In the rows, 128 means zero.
Rotation paths and how fast each direction turns (degrees a step):
Each turn is a multiple of 5 degrees from 10 to 175, or 0.
Each row of a path follows its step; steps can be skipped.
Path 1:
step 5: [111 116 113 139 131 133 124 139 132 139 138 119 129 136 112 130 138 131
 109 125 122 124 137 120 125 141 119 120 125 121 147 121 126 127 132 122
 138 125 121 135 133 127 148 129 133 123 134 130 124 123 127 131]
step 12: [131 122 133 135 131 131 138 121 118 121 126 135 126 136 113 117 121 134
 125 115 120 114 128 123 120 136 128 117 150 127 134 114 119 129 127 112
 135 130 124 124 134 110 133 137 118 137 127 132 141 119 127 141]
step 14: [126 135 122 140 119 131 142 126 124 132 142 115 120 134 125 112 140 130
 113 135 115 138 121 128 122 124 130 131 123 125 133 120 114 139 119 116
 128 142 125 144 122 115 126 118 122 118 137 135 127 126 121 134]
step 16: [132 136 125 132 128 130 128 123 120 138 142 128 122 151 115 134 132 125
 131 127 126 112 133 143 127 128 138 127 118 129 127 127 113 138 124 122
 127 124 128 119 124 122 150 149 124 114 122 139 138 129 130 131]
step 17: [122 113 116 146 122 117 126 120 128 136 131 110 133 136 116 117 128 128
 117 128 127 116 146 135 129 136 131 121 122 128 125 116 132 142 133 119
 133 123 132 128 125 119 139 140 120 131 113 118 130 128 135 122]
step 22: [126 133 143 138 131 128 148 126 127 125 124 117 137 125 113 114 125 126
 105 126 128 131 135 130 117 134 127 122 128 109 142 125 113 134 131 132
 125 126 129 140 120 122 130 144 125 127 127 134 134 134 115 118]
step 26: [131 126 120 133 125 136 128 118 129 136 138 126 124 137 121 111 149 139
 122 140 132 128 142 141 121 131 133 128 141 130 133 126 123 135 128 111
 136 116 121 139 121 135 122 131 121 114 126 137 123 134 112 126]
step 27: [140 120 124 129 130 124 130 125 129 135 130 124 115 133 122 111 130 129
 116 134 111 140 135 131 129 123 140 123 147 111 124 110 115 140 127 112
 122 130 135 129 125 119 128 133 119 120 136 130 129 134 135 138]
step 31: [135 125 134 138 140 133 126 134 116 131 131 142 126 130 114 130 147 127
 108 131 134 121 133 132 119 130 131 121 122 117 123 121 110 118 114 118
 140 130 119 124 131 119 135 133 117 126 129 130 141 122 119 138]
Directions:
[128 131 129 131 130 131 130 126 129 132 127 132 129 126 130 130 133 130
 130 131 133 125 126 129 128 127 131 128 125 130 129 131 129 125 128 127
 129 129 129 125 126 128 127 130 127 123 130 131 123 126 131 129] => 145
[123 128 128 132 125 125 125 127 124 131 127 130 129 125 127 130 124 129
 128 130 129 126 128 128 128 128 130 127 124 126 126 131 127 129 131 133
 124 129 131 128 130 126 131 132 128 127 127 127 130 130 123 128] => 55
[128 130 130 129 133 130 131 129 125 130 123 131 128 128 129 126 128 129
 126 124 132 131 128 127 126 127 126 127 126 129 124 129 129 125 128 130
 127 127 123 129 127 122 125 129 129 132 128 126 131 127 128 127] => 35
[130 130 131 127 128 131 126 130 130 128 127 130 127 126 131 127 128 129
 128 124 125 128 130 131 130 123 132 128 128 125 128 127 125 126 130 124
 127 134 125 125 129 132 129 130 128 128 127 125 129 129 126 131] => 90
[127 132 125 130 129 130 128 126 129 127 131 128 129 128 123 129 125 130
 127 128 129 131 130 130 126 128 126 124 128 130 129 130 128 126 134 129
 130 127 124 129 128 135 127 129 130 127 127 126 124 130 128 124] => 170
[129 123 131 131 128 126 127 126 126 125 127 130 129 126 128 123 131 124
 128 128 127 124 133 131 121 131 129 126 130 128 126 131 128 127 126 126
 128 129 128 127 126 129 127 130 127 129 127 128 126 130 128 125] => 80
Path 2:
step 4: [134 130 133 131 127 144 134 135 131 122 124 123 141 133 135 129 132 130
 136 122 139 123 135 126 135 132 138 125 135 134 141 134 145 128 142 112
 114 127 123 139 125 124 125 131 129 125 137 127 133 124 127 121]
step 5: [143 139 114 133 125 120 126 131 128 133 123 130 117 132 129 128 133 128
 123 131 126 137 124 117 133 143 128 127 122 130 127 141 129 128 133 127
 120 137 139 139 123 141 119 125 136 130 121 123 139 123 113 119]
step 6: [119 123 139 122 130 136 141 134 119 115 120 137 121 136 128 136 128 139
 130 124 132 124 123 141 123 130 128 130 124 145 123 131 131 142 119 122
 118 131 132 135 133 126 115 129 131 125 125 135 136 120 116 125]
step 9: [130 124 127 126 126 122 135 123 128 123 125 119 131 139 125 127 113 115
 138 136 128 128 125 121 121 135 129 130 124 127 129 123 135 133 130 120
 118 129 110 130 134 125 115 110 117 120 120 130 137 110 129 124]
step 10: [134 124 122 114 138 126 129 134 131 122 136 137 126 129 131 139 135 121
 132 132 129 140 136 114 137 132 135 141 146 140 131 129 131 124 125 132
 127 115 133 117 133 137 118 128 122 133 125 130 133 123 115 131]
step 16: [135 137 120 126 121 126 134 132 131 130 120 139 117 131 123 138 131 133
 127 122 124 123 120 120 131 133 128 127 132 120 135 136 131 128 126 115
 128 127 125 143 140 141 123 126 147 114 133 121 135 120 118 119]
step 17: [120 129 134 140 121 143 126 135 121 128 121 127 116 133 137 131 129 137
 121 128 129 129 123 126 129 128 145 128 123 136 123 128 132 135 119 126
 123 118 129 134 122 123 109 123 118 132 118 131 134 127 111 121]
step 24: [139 129 126 135 133 121 136 136 125 123 129 133 136 118 139 129 136 128
 133 129 130 135 137 136 122 125 120 128 132 121 133 142 133 133 131 127
 121 129 130 143 129 120 126 138 120 123 125 141 136 118 105 128]
step 35: [135 131 129 128 127 137 136 141 123 120 131 122 136 132 137 138 139 130
 124 125 141 134 141 120 136 136 133 121 139 130 125 144 131 134 133 120
 127 133 131 127 138 125 122 137 128 121 129 137 136 122 113 119]
Directions:
[127 123 125 125 127 127 127 125 130 128 127 128 126 128 128 129 130 124
 128 128 126 129 132 130 126 132 129 130 130 127 128 125 129 127 123 129
 127 124 122 125 129 128 128 129 126 132 126 127 125 126 131 126] => 35
[130 125 128 128 127 136 125 129 128 129 129 127 128 129 126 128 126 127
 129 128 129 127 130 124 132 125 134 130 132 125 129 128 127 128 126 126
 130 127 129 130 132 130 128 129 131 131 130 130 126 130 127 129] => 115
[128 129 129 129 128 126 128 133 128 125 129 129 128 131 129 129 125 130
 129 124 128 132 131 129 130 125 130 129 128 127 128 129 125 133 125 130
 127 128 126 124 122 131 130 129 126 128 131 127 127 129 126 124] => 160
[131 129 131 132 131 127 126 129 128 128 125 128 125 128 126 128 128 126
 125 126 129 129 128 129 125 129 127 127 130 126 127 123 128 128 132 127
 123 132 124 129 129 133 129 124 132 130 129 128 130 130 128 128] => 100
[127 130 128 127 128 130 127 127 129 128 122 127 122 126 126 128 129 132
 125 129 125 124 124 130 126 126 128 133 131 131 128 130 127 130 124 129
 129 127 129 125 128 129 128 128 130 127 129 126 131 131 127 126] => 70
[131 127 127 124 127 128 127 133 129 126 128 127 131 122 128 128 126 125
 131 128 124 127 127 127 126 125 129 127 127 132 128 128 125 125 133 132
 129 126 125 125 130 128 129 126 125 128 128 130 132 131 129 129] => 35
[128 130 124 131 128 128 126 130 130 127 132 132 130 126 123 124 131 128
 125 126 128 126 128 127 128 128 127 127 126 126 123 130 126 127 127 132
 127 127 126 128 131 129 125 130 131 128 127 125 128 126 125 126] => 130
[132 129 126 132 128 129 129 124 126 128 132 129 130 129 126 130 127 128
 131 130 130 131 121 129 127 126 130 130 131 130 130 127 129 128 130 129
 124 124 129 126 127 127 127 130 128 129 127 125 127 131 132 125] => 135
Path 3:
step 3: [115 117 143 130 137 135 110 143 125 129 138 135 139 135 128 111 129 123
 120 131 121 119 136 124 128 146 136 134 123 143 129 133 129 126 137 119
 132 113 123 141 138 130 134 123 117 129 129 138 128 120 132 135]
step 4: [126 120 131 114 131 128 126 126 130 124 117 129 130 129 135 124 142 136
 144 126 126 119 125 122 147 138 127 112 131 131 119 128 141 115 129 110
 138 115 142 128 129 139 138 116 132 132 131 131 120 129 130 145]
step 9: [121 113 138 120 135 126 116 132 123 143 136 135 129 126 126 121 131 129
 132 125 117 114 125 121 118 131 131 121 133 126 142 114 124 131 119 109
 128 108 129 146 126 136 129 121 114 126 124 120 120 127 127 141]
step 10: [129 125 140 136 136 129 117 123 126 127 131 134 132 134 129 128 143 128
 137 111 126 123 121 116 133 138 135 115 138 142 136 133 126 124 142 111
 128 139 132 117 119 133 128 118 130 140 137 141 121 124 129 147]
step 12: [127 127 137 132 128 135 133 137 119 146 134 133 140 131 125 106 138 122
 139 132 130 128 129 123 143 140 123 124 139 133 138 129 114 139 134 123
 140 123 125 103 124 134 126 128 132 128 124 123 121 117 125 119]
step 14: [117 126 142 124 132 132 132 132 115 130 136 127 150 134 143 140 134 128
 124 120 134 126 127 122 138 145 131 121 123 128 141 110 120 128 127 126
 143 130 135 124 118 138 125 126 119 125 121 128 121 140 119 142]
step 19: [129 131 134 112 142 124 130 133 123 117 127 123 139 122 130 117 123 129
 145 124 145 108 139 127 134 142 140 121 123 121 131 121 118 145 131 107
 126 123 132 120 123 129 122 129 128 126 129 127 123 133 139 133]
step 25: [127 128 123 116 140 121 120 125 121 149 121 137 139 125 135 115 137 126
 132 124 140 109 130 122 132 152 142 123 128 133 132 130 126 127 133 125
 123 122 127 108 126 129 138 132 138 124 121 135 124 123 140 124]
step 29: [130 124 133 130 125 135 129 131 131 136 131 134 128 133 127 129 127 124
 129 130 145 142 129 108 140 153 124 134 132 140 142 128 111 133 131 117
 122 111 133 116 128 136 123 131 132 140 119 130 120 133 137 135]
Directions:
[127 129 123 130 124 125 131 130 127 131 131 126 125 130 130 129 126 129
 127 128 130 129 126 126 129 130 127 129 125 132 125 124 126 126 128 126
 126 132 131 128 127 130 131 128 125 121 128 126 128 127 127 128] => 45
[132 125 130 128 128 125 127 129 128 128 130 129 128 129 131 129 130 131
 133 133 129 130 129 133 129 126 126 131 130 128 131 124 128 130 129 126
 128 127 130 123 127 130 128 125 128 129 125 124 128 130 129 130] => 145
[126 126 126 128 131 130 126 125 128 133 125 128 124 126 130 128 127 129
 123 132 129 130 125 125 127 127 127 125 129 128 127 128 130 129 125 130
 127 123 129 127 126 127 130 127 128 127 127 127 124 135 130 128] => 160
[130 124 130 128 132 126 130 126 127 130 130 130 124 129 127 127 128 130
 129 128 128 126 128 129 131 128 132 126 128 127 128 130 128 125 125 128
 131 127 126 128 130 130 130 132 132 125 125 127 126 127 119 127] => 135
[129 129 128 122 127 126 128 128 131 129 125 129 129 127 127 124 126 129
 129 129 132 129 127 123 132 128 131 125 129 125 128 128 128 125 129 129
 125 134 127 127 130 130 128 124 131 130 131 124 128 129 129 128] => 170
[129 130 132 133 128 133 128 126 126 131 130 133 130 130 127 125 126 129
 129 131 127 127 129 128 129 130 125 126 128 126 125 129 127 129 124 130
 126 130 129 133 127 127 128 124 128 127 126 124 132 127 128 129] => 120
[132 132 125 130 127 125 130 127 130 129 125 128 127 128 127 130 129 130
 128 126 131 127 131 128 128 134 129 132 126 128 128 125 130 131 126 132
 124 125 123 127 131 129 130 129 129 130 125 130 130 130 128 129] => 10
Path 4:
step 4: [127 126 123 124 122 136 147 134 126 128 135 130 121 129 110 114 120 120
 120 132 123 114 128 124 133 126 132 123 134 135 134 129 126 125 131 124
 117 143 143 118 113 128 135 130 131 108 122 116 139 132 136 126]
step 8: [116 120 139 128 125 135 135 153 118 132 116 114 139 120 135 126 122 123
 125 135 129 130 116 139 131 106 120 128 121 115 131 130 135 126 133 123
 125 136 122 125 120 129 130 132 131 132 130 116 131 118 137 120]
step 16: [130 120 142 125 118 131 118 131 144 134 128 119 124 117 128 129 115 133
 136 127 132 113 137 116 132 119 127 136 124 129 127 129 134 135 108 117
 119 125 130 115 131 119 131 135 113 116 137 143 129 133 128 133]
step 19: [124 131 130 133 131 134 130 125 128 132 127 108 136 134 132 131 113 140
 122 132 151 137 135 126 125 135 127 147 132 127 138 126 131 127 129 121
 130 126 120 135 150 119 116 142 122 137 126 125 133 136 123 128]
step 22: [118 128 144 128 129 130 133 154 116 135 129 121 122 127 123 129 130 136
 130 126 126 142 128 126 126 121 121 133 134 139 129 138 137 121 130 108
 128 147 112 138 124 125 136 132 126 121 127 121 127 122 124 134]
step 25: [130 131 140 121 105 135 120 135 121 126 139 136 126 121 118 149 119 126
 121 127 126 140 134 120 132 128 121 126 120 114 133 131 143 132 123 126
 123 128 134 128 134 129 116 127 112 109 130 130 131 128 129 129]
step 27: [140 116 119 129 123 151 145 138 129 137 132 127 112 137 122 127 129 127
 119 139 133 127 116 118 134 128 115 132 121 116 125 134 128 135 120 129
 115 120 130 128 126 135 138 140 138 125 116 123 137 127 128 131]
step 28: [127 122 128 143 124 139 124 113 126 125 124 118 129 140 125 124 128 125
 126 135 121 150 138 127 139 110 125 135 121 119 134 134 130 126 117 133
 144 138 124 128 144 126 121 139 120 136 132 125 119 138 124 136]
step 34: [125 131 121 132 110 138 132 139 122 127 121 139 121 135 122 132 140 133
 116 126 133 122 114 133 134 108 129 120 124 120 124 135 137 135 123 127
 132 123 140 117 129 121 134 120 109 114 127 124 123 114 133 133]
Directions:
[130 127 127 131 128 128 127 130 127 131 127 126 126 127 127 127 131 122
 130 129 129 128 128 131 129 124 128 127 126 134 127 130 131 128 127 128
 127 122 125 127 126 128 129 127 126 128 129 125 125 134 125 128] => 55
[129 125 123 131 125 128 128 132 127 122 130 132 127 131 127 128 127 130
 130 127 124 132 126 123 132 129 126 127 129 129 126 129 126 131 128 129
 130 127 128 130 130 127 128 126 126 130 127 124 126 130 128 128] => 10
[130 128 126 127 126 128 128 123 124 129 129 127 129 128 127 131 127 132
 128 130 131 129 129 128 128 134 127 129 127 128 127 126 133 127 130 129
 124 124 128 126 129 133 129 127 127 129 126 122 129 127 128 124] => 175
[131 127 131 127 126 131 127 127 130 123 125 128 132 131 126 133 129 125
 130 128 130 128 128 127 123 127 128 129 125 127 127 127 129 126 128 127
 130 124 129 125 129 122 127 128 128 131 125 128 127 129 130 130] => 160
[129 128 132 126 128 125 123 129 124 126 129 126 129 129 128 130 129 131
 128 133 132 131 132 126 125 129 127 128 131 131 126 130 126 132 128 130
 127 130 123 127 128 127 126 128 126 127 131 130 129 129 128 130] => 110
[127 128 127 126 123 126 132 129 125 126 125 125 129 131 127 124 126 130
 125 124 127 125 130 130 125 127 132 127 133 130 130 127 128 130 129 125
 126 124 127 128 132 128 130 129 127 128 131 129 126 128 130 129] => 25
Path 5:
step 4: [133 126 133 118 119 129 128 126 131 121 120 128 136 124 137 134 131 115
 120 129 133 121 120 129 150 127 132 125 112 120 137 138 121 117 141 134
 115 132 117 122 128 135 123 122 135 120 131 125 129 124 124 122]
step 7: [135 126 131 124 127 130 132 131 133 128 133 129 128 130 120 138 135 127
 126 130 129 130 125 130 136 116 120 132 119 132 131 120 141 126 122 107
 106 136 132 127 142 119 134 137 126 118 137 123 136 133 114 131]
step 9: [116 136 127 125 122 122 123 127 142 127 133 137 123 124 129 123 137 130
 140 125 142 121 116 138 126 128 127 131 128 116 122 129 122 119 139 136
 130 131 121 123 126 136 119 117 135 143 132 114 121 120 137 120]
step 12: [126 139 122 122 117 116 117 132 115 127 137 119 124 123 131 121 137 144
 135 131 134 136 120 125 127 123 119 141 116 130 121 122 124 130 123 119
 126 136 119 135 129 121 122 127 128 129 138 133 131 119 113 134]
step 13: [136 122 125 125 131 135 138 118 134 139 128 144 116 138 129 140 143 135
 126 139 131 121 139 121 136 134 132 142 128 135 133 124 130 134 135 126
 120 134 123 122 122 134 141 128 138 132 131 125 121 122 121 124]
step 26: [119 135 127 128 116 138 135 126 133 124 128 138 123 129 136 129 133 116
 127 121 135 127 135 129 120 131 129 148 116 127 137 136 121 117 128 135
 118 125 126 123 124 131 126 127 128 109 141 127 131 118 123 142]
step 28: [121 132 126 131 139 136 131 119 114 138 132 114 126 128 117 139 137 135
 143 126 116 131 124 137 126 119 132 124 131 119 124 122 126 131 137 122
 136 121 128 125 142 140 130 132 126 136 137 128 115 136 134 122]
step 32: [126 121 131 109 128 136 129 135 137 131 132 130 135 123 122 133 137 118
 133 131 127 122 127 123 117 124 125 125 133 123 145 126 120 115 133 135
 118 142 120 128 135 138 118 129 142 121 133 121 130 132 138 120]
step 33: [133 140 134 123 135 129 136 123 123 139 119 126 121 123 132 124 134 123
 129 120 122 139 128 125 127 126 122 123 113 114 134 126 137 124 121 130
 142 118 137 131 128 127 127 151 122 117 136 128 123 140 124 129]
Directions:
[128 125 129 122 129 130 127 129 128 130 129 129 131 127 129 129 127 127
 130 126 125 130 124 131 125 130 134 127 128 126 127 129 130 128 123 128
 131 130 130 129 127 131 133 131 127 130 129 129 128 128 130 124] => 80
[130 129 128 124 128 124 128 128 126 131 127 132 127 127 127 128 131 129
 127 129 124 129 129 125 123 127 130 131 131 129 131 130 128 129 129 129
 124 129 125 128 124 128 124 133 126 126 130 130 132 128 124 128] => 55
[123 130 128 126 134 131 130 130 128 128 129 129 130 129 123 128 130 126
 128 124 132 129 125 125 132 129 126 127 129 130 130 126 131 130 127 128
 126 130 129 128 123 126 126 129 126 130 126 127 130 127 129 128] => 45
[126 128 126 127 123 134 128 127 127 128 129 124 127 124 128 131 127 127
 129 130 129 129 127 125 128 126 127 124 130 125 128 131 131 124 129 133
 130 123 125 131 126 130 126 131 129 126 128 129 130 128 129 128] => 65
[127 127 130 128 128 130 128 126 129 126 129 125 129 129 127 129 129 127
 128 128 129 128 133 128 124 135 126 127 127 129 131 130 125 126 127 124
 129 127 124 127 132 131 128 129 123 129 125 127 132 126 127 126] => 120
[127 131 131 128 128 131 129 127 125 128 129 131 128 127 128 126 128 128
 127 133 130 124 125 129 124 130 127 132 127 128 123 128 130 129 127 128
 132 126 124 128 123 126 128 127 129 130 126 126 127 129 124 126] => 100
[130 132 124 131 128 130 129 121 124 130 124 130 128 128 127 127 128 125
 128 126 126 131 127 128 128 133 129 129 129 127 129 126 128 129 132 128
 128 126 128 125 128 128 132 131 130 127 127 128 125 125 131 130] => 145
Path 6:
step 2: [122 129 138 127 120 141 129 130 133 129 121 122 131 128 144 125 126 145
 141 119 117 137 129 133 126 128 137 121 133 110 132 148 135 133 133 124
 129 114 123 131 112 133 116 135 125 122 117 142 123 121 122 127]
step 5: [131 131 135 139 127 128 103 115 140 126 139 141 125 124 115 136 133 125
 137 128 112 136 135 121 138 128 116 130 127 117 147 135 124 115 130 126
 121 131 138 126 129 132 125 137 133 131 141 136 125 124 123 124]
step 6: [144 131 113 127 131 115 127 118 119 143 135 133 138 144 125 117 123 131
 140 140 118 122 125 134 135 117 137 116 134 128 118 120 123 113 114 138
 134 131 126 129 131 126 123 133 114 128 119 130 132 128 135 126]
step 13: [116 126 142 133 133 128 119 120 124 135 112 128 121 137 139 129 128 130
 132 139 137 117 119 127 136 140 117 135 131 121 128 129 131 130 126 103
 131 132 140 123 130 125 147 132 134 121 137 141 129 129 123 136]
step 21: [127 119 110 136 123 114 128 139 145 128 113 127 137 119 142 140 133 119
 123 120 123 119 127 138 132 141 137 127 132 123 141 134 137 125 125 116
 136 128 129 140 128 131 136 124 117 118 132 129 128 112 130 129]
step 23: [127 138 128 111 118 127 134 133 120 121 122 126 140 132 138 129 134 127
 135 126 123 146 111 116 137 135 126 126 127 143 118 131 127 127 143 132
 126 135 128 121 123 139 123 138 125 138 120 133 128 124 150 136]
step 30: [116 109 142 128 136 119 134 127 134 122 130 127 121 117 113 118 149 125
 107 130 131 125 140 140 143 140 127 132 139 126 127 135 130 138 130 133
 131 124 134 122 130 130 126 120 124 126 135 120 124 126 126 136]
step 34: [128 133 139 134 121 125 116 138 152 124 123 116 140 125 137 128 133 146
 137 130 133 126 128 123 121 121 120 118 126 121 135 138 130 121 130 119
 140 131 136 128 132 115 125 117 141 136 113 133 119 122 132 132]
step 35: [138 127 124 114 133 111 126 132 128 127 144 121 134 129 121 136 132 121
 128 139 128 147 144 123 112 121 124 134 130 130 135 126 143 130 114 127
 117 129 130 131 132 118 130 134 110 140 133 119 127 132 125 132]
Directions:
[129 125 131 128 127 127 131 125 129 127 127 129 132 126 127 124 124 128
 131 128 128 126 128 129 128 129 125 129 125 125 128 128 126 131 131 128
 129 123 126 129 128 129 132 128 130 130 133 128 129 126 123 132] => 125
[126 130 125 130 134 129 129 127 129 131 127 130 128 126 131 127 125 128
 129 128 128 132 129 129 129 129 130 128 127 130 125 124 129 132 128 124
 128 129 129 122 130 133 129 127 130 130 127 127 124 129 126 128] => 25
[125 123 126 132 125 131 129 125 129 129 128 128 131 127 129 123 129 129
 133 128 130 129 132 130 126 126 128 126 130 127 126 126 132 128 130 130
 127 129 128 128 128 127 126 124 127 128 126 129 131 126 130 124] => 80
[130 127 125 131 128 127 131 128 128 131 128 128 129 132 131 130 128 129
 128 125 126 129 132 131 132 127 124 130 127 129 129 127 120 128 129 128
 127 130 126 130 123 130 130 128 125 126 125 130 127 128 127 126] => 70
[128 133 126 129 128 125 131 129 126 128 125 133 127 129 131 127 129 127
 130 132 128 129 127 131 128 129 132 127 129 124 131 129 128 126 129 131
 124 129 125 132 130 131 126 126 132 126 130 129 130 129 127 128] => 70
[129 124 126 132 129 126 125 131 125 127 126 134 128 128 127 129 127 129
 126 131 132 125 126 129 127 127 125 126 129 129 133 130 129 129 133 126
 128 128 132 127 126 128 129 127 128 129 125 123 126 128 127 127] => 85
